0: [-0.272 -0.307 1.163 0.774 -0.231 0.204 0.827 0.520 -0.223 -0.551 0.240 -0.186 0.368 1.615 -0.630 -0.227 0.608
 1.005 0.756 0.510 -0.959 -1.265 -1.533 -1.087 0.733 -0.224 1.245 0.834 1.146 0.942 0.077 -0.468]
1: [-0.342 0.776 0.428 -0.933 -1.400 -0.638 0.349 1.016 3.677 0.022 -0.224 -0.443 0.024 -1.177 -1.014 -1.125 1.229
 1.419 3.107 2.402 0.467 -1.042 -2.253 -2.637 -2.966 -1.638 -1.755 1.044 1.411 1.321 1.657 1.088]
2: [-1.538 -0.655 0.373 -0.550 1.219 1.058 0.503 -0.491 -0.347 0.399 0.401 -0.133 -0.703 -0.617 0.748 0.941 -1.061
 0.099 -1.550 -1.276 -1.690 1.138 -0.164 0.375 -0.899 1.375 2.073 0.513 0.366 0.157 0.664 -0.621]
3: [-1.741 -1.222 1.476 0.597 0.950 1.134 0.505 -0.226 -0.534 -0.902 -0.318 -0.316 -0.551 0.043 0.814 1.230 2.545
 0.769 -1.026 -1.240 -2.232 -2.853 -0.700 -0.301 0.784 1.126 3.921 1.420 0.713 -0.253 -0.852 -1.207]
4: [-1.779 0.609 -0.555 0.896 -0.321 -0.446 -0.771 -0.154 -1.232 -0.432 0.760 0.125 0.143 -0.360 0.055 -0.566 -1.368
 -0.973 0.015 0.599 1.265 -1.426 0.621 -0.227 -2.181 -1.216 0.140 -0.594 -0.241 0.024 1.133 1.010]
5: [0.494 0.089 0.011 -1.032 -0.442 -0.283 0.729 0.355 -0.752 -0.224 -0.741 -0.230 -0.235 0.947 -0.688 -0.284 0.267
 0.821 2.390 1.259 0.068 -0.678 -1.395 -1.332 -1.474 0.127 1.172 0.605 1.033 0.996 0.758 0.044]
6: [-0.545 0.779 1.318 -1.095 -0.489 -0.652 -0.302 0.310 0.504 0.229 0.364 0.340 -0.559 -0.490 -0.618 -0.348 -2.376
 -1.045 -1.704 0.316 1.104 2.498 1.835 0.810 0.875 -1.252 -3.108 -1.717 -1.202 -0.080 1.612 1.327]
7: [-2.567 -1.092 0.071 1.405 0.914 1.130 0.025 -0.412 -0.889 -1.235 -0.105 0.002 0.609 2.256 1.016 1.043 1.202
 0.729 -0.995 -1.003 -1.239 -1.130 -0.241 0.287 1.591 1.208 0.110 0.795 0.614 -0.179 0.129 -0.336]
8: [0.847 -0.052 2.998 1.031 -0.072 -0.195 -0.587 -0.264 -0.130 0.685 0.652 1.069 -0.223 0.978 -0.183 0.051 -0.094
 -1.033 -0.975 -1.027 -0.603 1.322 1.398 1.777 1.551 1.336 -1.930 -1.034 -1.346 -1.204 0.083 -0.239]
9: [0.613 -0.836 -2.005 -1.348 0.236 0.999 1.122 0.424 1.036 -0.634 -0.707 -0.604 -0.732 -2.082 -0.152 0.962 3.950
 2.013 1.749 -0.518 -1.670 -1.064 -1.424 -0.814 -0.464 1.256 1.317 1.097 1.048 0.235 -0.185 -1.291]
10: [-2.789 0.354 2.864 1.154 -0.047 -0.526 -0.858 -0.609 -1.078 0.359 0.431 0.826 0.053 -1.093 -0.082 -0.426 -2.935
 -0.772 -1.578 -0.463 0.070 0.723 1.489 1.792 2.079 0.218 -0.188 -1.401 -1.300 -1.512 -0.605 -0.889]
11: [-2.057 -0.534 -0.385 2.680 0.784 0.409 -0.332 -0.341 1.101 0.662 -0.665 0.205 -0.180 1.064 0.874 0.989 1.369
 0.230 -1.300 -2.031 -1.477 0.948 -0.138 0.607 0.368 0.440 1.026 0.681 0.467 -0.017 -0.038 -0.225]
12: [-0.677 -0.925 2.095 -0.240 0.348 0.755 0.601 -0.001 -1.425 -0.308 0.149 0.358 -0.217 1.719 0.773 1.053 1.334
 0.901 0.118 -1.267 -1.536 -2.630 -0.078 0.725 1.658 1.842 2.612 1.219 -0.068 -0.888 -1.255 -0.341]
13: [0.301 0.554 1.944 1.294 0.321 -0.378 -0.797 -0.915 -0.232 -0.007 0.925 0.682 0.711 -2.345 0.378 -0.214 -2.637
 -1.035 -1.289 -0.931 -0.062 -1.779 0.953 1.900 -0.150 0.816 0.555 -0.123 -1.157 -1.220 -1.674 -1.217]
14: [-2.555 -1.132 0.537 -0.413 1.104 0.909 0.061 -0.402 -1.310 -0.150 0.029 0.120 -0.738 1.306 1.364 1.590 0.578
 -0.735 -1.203 -1.743 -1.309 1.257 0.287 0.720 1.347 0.886 0.787 -0.007 -0.875 -1.734 -0.773 0.276]
15: [-2.009 0.397 -1.713 0.631 -0.027 0.055 -0.872 -0.399 -1.081 0.403 0.969 0.653 -0.113 0.140 -0.026 0.082 -0.929
 -1.098 -0.634 -0.933 -0.518 0.595 1.310 1.738 0.988 1.363 2.421 -0.752 -1.699 -1.353 -0.846 -0.813]
16: [-0.076 -1.317 -0.543 0.582 0.978 1.568 0.598 -0.404 -0.453 -0.795 -0.616 -0.178 -0.330 2.298 0.406 1.574 1.310
 0.673 0.378 -0.865 -2.194 -0.155 -0.841 0.100 -0.468 1.000 1.524 1.214 0.648 -0.481 -1.040 -0.869]
17: [1.620 0.320 -1.018 -2.814 -1.090 -0.066 0.853 0.745 -0.095 -0.081 -0.773 -0.387 -0.392 1.595 -0.598 0.088 2.082
 1.801 2.675 0.810 -1.333 -0.488 -2.484 -1.652 -1.215 0.031 0.526 1.631 2.003 1.454 0.629 -0.866]
18: [0.645 0.282 -0.784 0.908 -0.318 -0.621 -0.200 -0.327 0.920 0.596 0.468 0.210 0.605 1.693 -0.366 -0.472 -2.546
 -0.580 -2.932 0.042 0.523 1.960 1.146 0.777 -0.707 -0.676 -2.907 -0.922 -0.790 0.039 0.366 0.546]
19: [-3.732 -0.678 -0.055 0.202 1.223 0.850 0.557 -0.241 -0.064 -0.313 -0.002 -0.199 -0.233 0.483 0.737 1.417 0.592
 0.221 -0.910 -1.307 -1.616 0.397 -0.328 0.441 2.619 0.505 -2.258 0.316 0.284 -0.575 -0.912 -0.960]
20: [0.520 -0.272 -1.020 -1.220 0.339 0.061 0.360 0.576 -0.825 -0.656 -0.020 -0.344 0.060 0.931 0.049 -0.103 1.144
 0.291 -0.029 0.139 0.453 0.036 -0.518 -0.494 -1.111 0.111 0.838 0.148 0.234 0.013 -0.322 0.764]
21: [1.032 0.876 0.032 0.713 -1.210 -1.154 -0.336 0.292 -0.100 0.874 0.379 -0.243 -0.123 -1.450 -0.403 -0.918 -2.863
 -1.126 0.949 1.827 2.325 1.529 0.493 -0.958 -1.026 -2.674 -2.278 -0.729 -0.333 0.819 1.302 1.149]
22: [1.004 -0.676 -0.255 -0.035 0.191 0.452 0.928 0.315 -0.219 -0.911 0.097 -0.593 -0.279 -0.864 -0.342 0.360 -1.375
 1.492 -0.179 0.467 -0.413 -4.372 -1.235 -0.764 -1.243 0.844 0.658 0.910 0.763 0.581 0.728 -0.123]
23: [0.809 0.179 -0.896 -0.467 -0.546 -0.291 -0.119 0.306 -0.272 0.296 -0.039 -0.367 -0.353 1.741 -0.095 -0.362 -1.974
 -0.816 0.620 0.937 1.562 0.988 1.389 -0.199 -2.631 -1.995 -1.530 -1.086 -0.438 -0.443 0.243 0.839]
24: [0.670 0.073 -1.297 -0.904 -0.055 -0.516 -0.926 -0.537 0.646 0.299 1.062 0.274 0.682 2.087 0.030 -0.236 -1.475
 -0.906 -0.483 -1.262 -0.673 -1.611 0.480 1.261 3.956 1.931 1.020 0.913 -0.313 -0.347 -1.961 -1.601]
25: [-0.724 -0.780 -0.591 0.079 0.545 0.491 -0.266 -0.519 -1.072 0.183 -0.160 -0.172 0.678 0.793 1.174 0.982 0.791
 -0.512 -1.569 -1.509 -0.926 -1.551 0.078 0.777 1.124 1.342 -0.068 0.522 0.419 -0.769 -0.698 -1.107]
26: [0.391 0.533 0.182 -0.352 -0.865 -0.950 -0.104 0.195 0.390 -0.422 0.017 0.111 0.352 0.266 -0.339 -0.516 -1.208
 -0.840 -1.206 0.997 1.658 1.958 1.444 0.463 -1.096 -1.500 0.871 -1.197 -0.620 -0.519 -0.933 0.594]
27: [2.374 -0.060 1.273 -1.436 -0.398 -0.024 0.204 0.503 1.331 0.154 -0.267 -0.707 0.444 0.696 0.073 -0.603 -2.287
 -0.456 0.393 0.775 1.452 -1.229 -0.113 -1.049 -0.489 -1.229 -1.146 -0.149 -0.009 0.014 0.380 1.154]
28: [2.673 0.187 -1.519 -0.237 -0.543 -0.325 0.211 0.622 0.583 0.119 -0.359 -0.304 0.308 -1.772 -0.238 -0.863 0.532
 0.167 1.354 1.403 1.433 -0.729 -0.209 -0.994 -1.917 -1.517 1.966 -0.272 0.223 0.407 1.056 0.933]
29: [-0.460 0.954 1.172 0.041 -0.057 -0.319 -0.513 0.103 0.372 0.024 0.479 -0.280 -0.003 0.784 -0.387 -0.219 3.314
 -0.956 -0.056 0.227 0.842 1.706 0.715 -0.176 -1.112 -0.835 -3.404 -1.157 -0.413 0.116 0.389 0.912]
30: [0.270 1.121 -0.708 2.203 0.105 -1.064 -1.240 -1.174 -1.368 -0.106 0.547 0.304 0.167 1.903 -0.264 -0.393 2.489
 -1.175 -1.422 -0.896 -0.504 2.397 1.516 2.282 1.680 0.975 1.376 -0.668 -1.876 -2.428 -1.847 -1.215]
31: [-0.753 0.735 1.591 -0.297 -0.580 -0.351 -0.766 0.169 -0.259 0.545 0.196 0.648 -0.322 -0.059 -0.353 -0.459 0.155
 -1.132 0.176 0.542 1.877 0.061 1.706 0.592 -1.171 -2.232 -0.519 -1.669 -0.899 -0.332 0.838 0.787]
32: [1.251 1.146 3.722 0.921 0.179 -0.845 -0.723 -0.673 -1.091 0.207 0.307 1.307 0.324 -0.600 -0.221 -0.091 0.007
 -1.430 -0.231 -1.189 -0.218 0.875 1.297 2.106 2.748 1.547 -0.009 -0.804 -1.909 -1.897 -1.689 -0.419]
33: [0.871 0.780 -2.358 -0.084 0.417 -0.610 -0.808 -0.179 0.960 0.652 0.660 0.742 -0.459 -1.984 -0.156 -0.320 0.749
 -0.767 -1.742 -0.843 0.993 1.481 1.890 1.106 1.207 -0.382 -0.746 -1.044 -1.222 -0.977 -0.040 0.189]
34: [1.956 1.532 2.613 -0.203 -1.010 -0.819 0.184 1.050 -0.178 0.630 0.056 -0.491 -0.218 -1.940 -0.900 -0.975 0.248
 1.369 2.253 3.302 1.278 -3.270 -2.383 -2.710 -1.248 -0.480 -1.038 0.960 1.485 2.049 2.001 0.619]

[-0.912 -0.283 -0.784 -0.545 -0.155 0.661 0.655 0.483 1.055 0.024 -0.267 -0.279 -0.445 -1.419 -1.108 0.020 2.221
 1.012 0.966 0.201 -0.691 0.269 -1.612 -1.323 -0.171 0.540 2.285 0.803 1.018 1.295 -0.161 -0.671] 9 0 5
[-0.293 -1.034 -1.896 0.325 0.694 1.194 0.461 0.072 -1.380 -0.886 -0.268 -0.594 0.041 0.902 0.426 1.005 0.154
 0.862 -1.607 -1.375 -1.697 -2.558 -0.720 0.049 0.520 0.780 -0.383 0.706 0.446 -0.415 -1.638 -0.653] 25 7 16
[-1.226 -1.040 -0.686 -1.281 0.081 0.793 0.602 0.581 -0.183 -1.063 -0.119 -0.199 -0.032 -1.008 -0.193 0.730 1.943
 2.356 1.346 -0.211 -1.344 -2.069 -1.592 -0.636 -2.287 -0.308 3.152 1.618 1.406 -0.016 0.084 -1.188] 9 5 3
[-1.074 0.287 1.398 1.557 -0.170 -0.507 0.058 -0.010 0.273 -0.018 0.085 0.189 0.038 1.604 0.042 -0.411 -3.507
 -0.848 -0.628 -0.066 0.786 -0.220 1.415 1.067 1.779 -0.956 -1.314 -1.144 -1.034 -0.645 -0.156 -0.309] 10 18 8
[0.732 -1.204 0.214 -0.797 0.814 1.225 0.689 0.232 -1.003 -0.472 -0.432 -0.105 0.608 -0.835 0.505 0.931 -2.465
 1.175 0.078 -0.995 -1.265 2.367 -0.878 -0.216 0.630 0.423 -0.216 0.856 0.969 0.528 -1.265 -0.712] 2 20 16
[0.585 0.655 -1.370 -1.367 -0.411 -0.260 -0.471 -0.023 -0.861 0.138 -0.289 0.243 -0.645 -0.982 -0.528 -0.651 -0.695
 -0.886 -0.884 0.704 1.872 2.474 1.144 0.222 -0.914 -1.644 -0.653 -1.044 -0.684 -0.449 -0.007 0.819] 26 23 31
[-0.494 -0.026 0.061 -0.008 -0.884 -0.048 0.041 0.401 0.686 0.071 -0.205 -0.036 0.572 1.747 -0.528 -0.304 -1.666
 0.197 -0.249 1.454 1.017 -3.893 -0.896 -1.222 -1.077 -0.447 0.306 0.580 0.611 0.958 1.358 0.599] 22 27 0
[-0.417 0.335 0.572 0.617 -0.395 -0.347 -0.465 0.036 0.915 0.359 0.238 0.247 -0.492 -0.843 -0.142 -0.568 1.560
 -0.554 -1.502 -0.237 0.583 1.034 1.641 1.152 -1.130 -0.766 -3.250 -1.113 -0.920 -0.216 0.432 0.137] 29 31 33
[1.009 0.471 -0.400 0.868 -0.355 -0.395 -0.189 -0.337 2.657 0.596 0.416 -0.295 0.272 0.396 0.018 -0.335 2.821
 -1.886 -0.764 -0.748 0.796 1.169 1.800 2.044 1.566 0.023 -0.610 -1.603 -1.750 -0.593 -0.409 -0.431] 33 8 30
[-0.939 -1.418 -0.799 -0.573 1.445 1.049 0.188 -0.368 -0.527 -0.451 -0.316 0.132 0.391 0.411 0.973 1.432 -0.275
 0.475 -1.334 -1.580 -1.086 -1.355 -0.583 0.015 1.423 1.742 -0.013 1.038 0.605 -0.168 -1.168 -1.168] 25 7 16
[0.720 0.516 -0.766 -1.061 -0.833 -0.958 -1.168 -0.056 0.301 0.633 0.715 0.625 0.447 -1.560 -0.122 -0.586 -1.240
 -1.145 -1.700 -1.312 -0.233 0.439 1.773 2.470 4.482 2.460 -0.134 -0.369 -1.893 -1.605 -3.336 -2.452] 24 32 15
[-1.261 -0.335 1.114 0.152 0.885 0.466 -0.419 -0.625 -0.045 -0.560 0.261 -0.143 0.277 1.383 0.787 0.488 -1.536
 -1.138 0.246 -0.568 0.272 -2.698 0.354 0.464 -1.519 -0.117 -0.447 -0.264 -0.038 -0.321 0.400 -0.473] 4 25 31
[0.183 0.066 0.943 -1.117 -0.756 0.109 0.480 0.564 1.498 0.215 -0.394 0.314 0.069 1.249 -0.297 -0.276 0.846
 1.733 1.844 1.234 1.021 -2.209 -1.757 -1.646 -0.847 0.010 0.173 0.821 1.108 1.453 0.837 0.222] 5 0 17
[-0.346 1.270 -0.368 -0.466 0.274 -0.664 -1.108 -0.733 0.644 0.242 0.649 0.136 -0.206 0.340 -0.146 -0.413 0.459
 -1.064 -1.343 -0.805 0.010 2.274 2.202 2.184 1.037 0.420 -1.722 -1.621 -1.918 -1.737 -0.875 -0.382] 33 8 30
[0.273 -0.453 -2.671 -1.943 -0.096 0.821 0.932 0.223 -0.399 0.091 -0.323 -0.562 0.036 1.412 -0.392 -0.458 1.517
 0.359 0.551 0.731 -0.034 1.794 -0.689 -1.094 -0.752 -0.456 -0.593 0.224 0.248 0.786 1.150 0.738] 20 5 17
[-0.527 -0.445 -0.089 -0.876 0.063 0.256 0.499 0.546 0.219 0.057 -0.808 -0.372 0.007 -1.358 0.078 0.493 3.794
 1.362 2.639 -0.823 -1.847 -0.684 -1.310 -0.126 0.398 -0.365 -1.027 1.338 1.022 0.269 -0.885 -1.469] 9 17 0
[0.198 0.261 0.351 0.339 -0.815 -0.552 0.260 0.456 0.460 -0.267 -0.260 -0.306 0.326 0.764 -0.506 -0.382 0.459
 0.226 3.161 1.256 0.693 -1.050 -1.289 -1.223 -0.851 0.360 3.293 0.665 0.869 0.393 1.126 -0.381] 5 0 28
[-1.404 -1.249 -1.670 -0.145 1.174 0.646 0.475 -0.091 1.610 -0.182 -0.005 -0.411 -0.371 -0.115 0.357 0.775 3.194
 0.790 -0.265 -0.450 -1.375 -2.397 -1.032 -0.472 -1.965 1.497 0.698 0.518 0.797 0.488 0.611 -0.906] 9 16 20
[-2.625 -1.178 2.278 0.909 0.684 0.874 0.205 -0.499 1.108 -0.079 -0.302 -0.080 0.067 2.414 0.792 1.100 1.353
 0.282 -0.425 -1.390 -1.324 -2.872 -0.390 -0.198 1.968 0.067 -1.527 0.539 0.463 0.351 0.455 -1.095] 7 19 25
[0.263 0.744 1.754 0.279 -0.586 -0.718 0.117 0.425 0.271 0.460 -0.203 -0.192 -0.201 -0.630 -0.293 -0.642 -0.710
 -0.299 0.236 2.104 2.020 2.890 0.378 -0.873 -1.562 -1.518 1.711 -0.535 -0.021 0.256 0.682 1.015] 26 31 21
[0.515 0.540 0.066 -0.448 0.023 -0.682 -0.336 0.055 -0.579 0.866 -0.308 0.138 -0.544 0.708 -0.145 -0.433 1.805
 -0.451 -0.527 0.774 1.444 1.253 -0.024 -0.663 -1.121 -1.386 -0.147 -0.078 0.185 0.867 0.433 1.174] 20 31 29
[1.049 0.445 5.361 0.140 -0.558 0.004 -0.170 0.227 0.293 -0.122 0.021 -0.138 -0.146 1.287 -0.527 -0.698 2.462
 1.130 2.115 0.907 -0.350 -0.372 -1.373 -1.134 -0.436 -1.411 2.939 1.086 1.204 1.004 -0.528 -0.074] 0 5 20
[0.647 0.330 -1.113 -1.776 -0.122 0.275 0.490 0.659 -1.233 -0.514 -0.639 0.277 0.296 0.350 -0.231 -0.345 -0.388
 1.478 1.825 0.966 -0.253 0.606 -1.375 -1.026 -1.016 -0.510 -1.528 0.843 1.100 0.850 0.828 -0.035] 5 20 17
[-0.248 0.197 -0.268 0.973 0.488 0.282 -0.681 -0.839 -1.755 -0.545 0.242 0.605 0.843 0.848 0.354 -0.113 -2.563
 -0.684 -1.414 -0.537 -0.507 -0.007 0.064 0.109 2.358 0.465 -0.639 0.932 0.786 0.956 0.962 0.261] 25 7 2
[-0.132 -0.376 0.454 -0.015 -0.031 -0.077 0.547 0.199 0.482 -0.034 -0.629 -0.180 0.644 -3.648 -0.524 -0.291 -2.138
 -0.194 -0.337 1.290 1.064 0.014 -0.480 -1.318 -0.053 -1.529 2.802 0.395 0.247 0.708 0.745 0.791] 28 4 26
[0.804 0.878 -1.683 -1.201 -1.364 -0.918 0.445 0.888 1.991 0.214 -0.291 -0.822 0.156 -2.892 -0.969 -1.123 -2.654
 0.091 2.160 3.007 2.828 0.485 -0.873 -2.739 -1.204 -1.805 -3.293 -0.395 0.456 0.708 1.624 3.121] 21 1 27
[0.345 -0.457 1.606 -0.997 0.081 0.949 0.290 0.619 -0.365 0.162 -0.465 -0.013 -0.659 -2.680 -0.265 0.165 0.605
 1.426 0.115 0.108 -1.270 -4.029 -1.449 -0.836 -1.432 0.673 0.283 1.219 1.194 -0.104 0.825 -0.920] 22 0 5
[1.871 0.479 0.905 -0.205 -0.370 -0.694 -0.607 -0.044 0.919 0.075 0.090 0.181 -0.205 -1.389 -0.017 -0.274 -1.396
 -1.109 -1.321 0.125 1.076 3.788 1.329 0.570 0.113 -1.592 -2.540 -1.294 -0.419 -0.289 0.941 0.906] 6 18 26
[1.383 1.425 2.568 0.633 -0.133 -0.642 -1.267 -0.855 -0.106 -0.169 0.781 0.741 0.463 -1.785 0.010 -0.368 0.267
 -0.754 -0.049 -1.032 -0.381 0.160 1.751 2.624 5.680 1.147 -1.888 -0.998 -1.845 -2.267 -2.773 -1.102] 32 8 10
[1.031 0.469 3.638 0.930 0.868 0.241 -0.358 -0.603 -1.476 -0.010 0.575 0.322 0.513 3.046 0.019 -0.166 -2.434
 -0.862 0.251 -0.664 -0.662 -1.494 -0.035 0.653 1.305 -0.210 0.646 0.737 0.635 0.232 0.348 -0.663] 0 8 12
[0.277 -0.405 1.652 0.577 0.961 0.505 -0.129 -0.298 0.470 0.288 -0.076 -0.746 0.346 -0.864 1.390 0.851 -1.151
 -1.124 -0.865 -1.293 -0.974 -1.187 -0.042 0.705 2.303 1.420 1.400 0.409 -0.304 -0.380 -0.418 -0.490] 25 13 2
[0.135 -0.972 -2.530 0.129 0.049 0.930 0.960 0.326 0.002 -0.386 -0.353 -0.381 -0.287 -1.937 -0.193 0.419 0.557
 2.242 0.977 0.548 -1.127 -4.070 -1.755 -1.119 2.323 0.377 -0.845 0.820 1.092 0.437 0.578 -0.603] 22 9 0
[-0.212 -1.694 -2.564 1.418 1.413 0.710 0.345 -0.538 0.287 -0.115 -0.295 -0.278 0.440 0.713 1.561 1.481 0.105
 -0.307 -3.289 -2.144 -1.873 -0.871 0.468 0.771 0.795 1.405 2.133 -0.057 -1.214 -1.720 -0.971 0.311] 25 11 14
[-0.332 0.013 0.485 -0.139 -0.618 -0.081 0.574 0.720 2.062 -1.081 -0.241 -0.292 -0.519 -2.715 -0.400 -0.464 -0.638
 0.642 1.440 1.705 0.301 0.722 -1.459 -1.617 -4.470 0.144 -0.417 0.132 0.621 1.316 1.632 0.837] 1 5 28
[1.376 1.459 2.754 1.079 -0.635 -1.388 -0.235 0.362 -0.207 1.054 0.207 -0.479 -0.324 -2.321 -0.325 -0.545 -1.860
 -0.532 0.234 1.424 2.210 2.054 0.330 -1.282 -3.189 -1.470 -2.891 -0.531 0.001 0.871 2.494 1.545] 21 31 23
[2.257 0.424 1.636 -0.901 -1.157 -0.817 -0.815 0.419 0.398 0.346 -0.211 0.208 -0.354 -0.511 -0.208 -0.780 -2.147
 -1.440 -0.065 1.382 2.364 3.974 2.011 0.244 2.553 -2.966 -3.958 -2.173 -0.827 -0.507 -0.236 1.087] 6 21 26
[-2.136 -0.928 -0.516 -1.920 0.548 1.549 0.844 0.009 -1.330 -0.215 -0.371 0.376 -0.327 -1.835 0.305 0.751 0.363
 1.585 -0.005 -0.810 -2.029 -2.299 -1.088 0.265 0.494 0.079 2.276 1.292 1.116 -0.286 -0.910 -1.022] 3 2 12
[0.626 -0.895 -0.824 -1.262 0.901 1.531 0.523 -0.138 -0.479 -0.425 -0.571 -0.603 -0.246 2.667 0.518 0.957 1.919
 1.424 -0.768 -1.199 -2.402 -2.206 -1.019 -0.158 1.175 1.410 1.159 1.497 1.095 0.055 -0.917 -1.526] 16 25 12
[1.540 -1.569 1.269 -1.255 0.697 1.223 0.641 -0.030 -1.095 -0.114 -0.482 -0.295 -0.333 4.900 0.274 1.176 2.567
 0.968 0.247 -0.976 -2.002 0.411 -1.140 -0.295 -0.348 0.496 0.421 1.050 0.901 0.462 -0.297 -1.114] 16 0 20
[-0.011 0.200 -0.119 0.085 -0.575 -0.511 -0.098 -0.059 0.875 -0.500 0.195 0.328 0.203 0.225 -0.011 -0.390 -1.959
 -0.542 -1.233 -0.407 0.831 0.054 1.622 1.823 -0.274 -0.149 -2.537 -1.109 -1.141 -0.939 -0.383 0.205] 18 6 26
[0.075 0.279 0.213 -1.097 -0.259 -0.828 -0.642 -0.257 -1.410 0.855 0.671 1.075 -0.244 0.562 0.333 -0.363 0.216
 -1.109 -0.013 -1.033 -0.744 1.009 1.276 1.869 2.273 2.594 1.914 -0.524 -1.383 -1.888 -1.505 -1.704] 15 32 30
[1.689 0.543 -0.122 1.000 -0.713 -0.903 -0.209 0.134 1.869 0.855 -0.427 0.811 0.370 -0.601 -0.283 -0.712 -4.283
 -0.618 -2.062 -0.157 1.752 2.208 1.619 0.415 -3.210 -1.456 1.488 -1.050 -0.890 -0.333 0.027 0.854] 26 18 23
[-0.756 0.809 2.643 0.311 -0.097 -1.059 -0.578 -0.550 -0.068 0.808 0.403 0.444 0.640 2.381 0.106 -0.502 -2.226
 -1.109 -1.128 -1.175 -1.180 0.959 0.797 1.770 1.371 2.941 0.419 0.321 -0.610 -0.981 -1.127 -1.170] 8 32 10
[-0.654 0.243 0.510 -1.098 -0.915 -0.935 -0.268 0.384 -0.592 0.539 -0.103 0.682 -0.231 -0.557 -0.323 -0.766 -0.191
 -1.393 0.099 -0.551 1.034 -0.504 2.904 2.438 1.931 0.129 -3.121 -2.363 -2.713 -2.217 -0.850 -0.660] 8 33 31
[0.683 0.557 2.363 1.152 -0.403 -0.195 -0.158 0.056 -0.386 0.330 0.348 -0.137 -0.036 0.072 -0.453 -0.341 -0.401
 -0.764 0.472 1.047 1.535 1.269 0.935 0.266 0.510 -0.414 -0.935 -0.959 -0.447 0.019 0.319 1.717] 31 26 8
[0.034 0.063 0.622 0.156 -0.136 -0.710 -0.583 -0.014 -0.743 0.882 -0.174 -0.218 0.552 2.769 0.042 -0.563 -1.821
 -1.275 -0.923 -0.711 0.180 -2.246 1.790 1.758 2.634 -0.077 0.985 -1.146 -1.660 -1.420 -0.072 -0.529] 24 15 25
[1.714 0.863 -1.081 0.017 -0.924 -0.511 -0.028 -0.138 -1.049 0.460 0.150 0.344 0.108 -0.780 0.359 -0.789 -2.416
 -1.850 -0.835 0.136 0.770 1.673 1.900 1.636 0.594 -0.321 0.102 -1.861 -1.743 -0.601 -0.746 0.353] 26 33 18
[-2.046 -0.585 -0.207 0.010 0.350 0.628 0.921 0.591 1.455 -0.426 -0.642 0.066 -0.677 1.830 -0.354 0.362 2.677
 1.417 1.492 -0.287 -1.188 -1.603 -1.662 -0.794 -0.872 0.336 -0.231 1.241 1.264 0.800 0.473 -1.058] 0 16 5
[-0.472 0.430 -0.624 -0.109 -0.363 -0.288 -0.140 0.100 -1.349 0.140 0.466 0.470 -0.398 -4.920 -0.096 -0.451 0.848
 -0.610 -0.036 0.306 1.057 2.626 1.300 0.262 0.130 -0.635 -2.096 -0.964 -0.770 -0.424 0.371 0.910] 33 31 6
[1.106 0.888 -0.468 1.172 -0.271 -0.297 -0.675 0.231 0.631 -0.173 0.403 -0.427 -0.005 2.194 -0.076 -0.515 -0.373
 -0.668 0.155 1.295 1.458 0.232 0.207 -1.051 -1.877 -0.735 -0.584 -0.100 0.039 1.048 0.380 1.357] 23 20 27
[1.112 0.917 0.339 0.456 -0.983 -0.383 0.419 0.224 0.236 -0.551 -0.172 -0.288 1.074 0.889 -0.030 -0.310 -0.702
 0.630 1.334 1.402 0.853 0.027 -1.262 -1.277 -1.837 -1.126 2.375 0.113 0.846 1.721 0.473 0.533] 5 28 0
[0.550 0.419 0.368 2.854 0.501 -0.017 -1.044 -0.699 -0.436 -0.499 0.788 0.738 0.234 1.051 0.146 -0.371 -1.924
 -0.779 -1.985 -0.864 0.108 -1.781 1.360 2.288 0.919 1.850 0.316 -0.737 -1.655 -2.166 -1.634 -0.078] 13 15 8
[1.144 0.558 -0.529 1.409 0.342 -0.405 -0.309 0.110 -0.994 0.074 0.567 -0.864 -0.327 -2.413 -0.183 -0.516 -1.316
 -0.285 0.410 0.166 0.960 -0.784 0.063 -0.267 0.309 -0.555 -3.065 -0.165 0.045 0.718 0.621 0.575] 21 4 27
[-0.314 0.075 -0.694 -1.398 -0.534 0.330 0.385 0.808 -0.585 0.655 -0.337 0.079 0.830 0.180 -0.617 -0.344 -1.005
 1.104 1.704 1.492 0.499 -0.490 -1.261 -1.922 -1.700 -0.269 1.108 0.386 1.163 0.913 1.663 0.503] 5 20 28
[2.319 -0.846 -0.362 1.457 0.314 0.831 0.814 0.155 -0.819 -0.676 -0.842 0.218 -0.285 -0.812 0.243 0.920 1.615
 1.454 -0.240 -1.550 -1.585 -4.085 -1.373 -0.193 -0.236 2.516 0.184 1.339 0.409 -0.121 -0.598 -1.551] 22 25 16
[-2.139 -1.042 -0.637 1.258 0.514 0.761 0.766 0.461 0.057 0.443 -0.414 0.289 0.536 -0.255 -0.040 0.147 1.972
 1.225 0.844 0.320 -0.574 -1.721 -1.095 -0.692 1.139 0.023 3.111 0.251 0.537 0.531 -0.054 0.545] 0 3 7
[0.358 0.868 -1.057 0.311 -1.094 -1.363 -0.141 0.342 0.876 0.967 0.687 0.454 -0.589 -0.996 -0.162 -0.732 -0.898
 0.049 0.167 1.456 1.970 3.352 0.632 -1.145 -2.994 -1.995 -1.793 -0.332 -0.187 1.036 1.480 1.998] 21 23 26
[-1.260 -1.055 -1.040 0.347 0.785 1.055 0.419 0.091 -0.297 -0.911 -0.201 -0.323 -0.593 -1.166 -0.082 0.202 0.853
 0.785 -0.204 0.036 -0.851 0.549 -1.017 -0.786 -1.611 0.809 -3.234 0.298 0.386 0.988 0.981 0.466] 20 29 19
[-1.291 0.382 -0.309 -0.186 -0.834 -0.909 0.393 0.716 -0.325 -0.376 -0.226 -0.129 0.004 0.223 -0.272 -0.665 -1.236
 -0.337 1.165 1.738 1.358 -0.329 -0.162 -1.523 -2.779 0.098 -0.726 -0.139 0.300 0.516 2.339 1.307] 4 5 23
[-0.090 -0.011 -0.385 1.364 0.348 -0.101 -0.643 -0.770 -0.516 0.434 0.279 0.534 0.076 0.565 0.473 -0.164 -0.836
 -0.670 -0.486 -1.215 -0.781 -1.734 0.132 0.578 0.222 0.274 2.658 0.958 0.686 0.721 -0.771 -0.382] 25 0 2
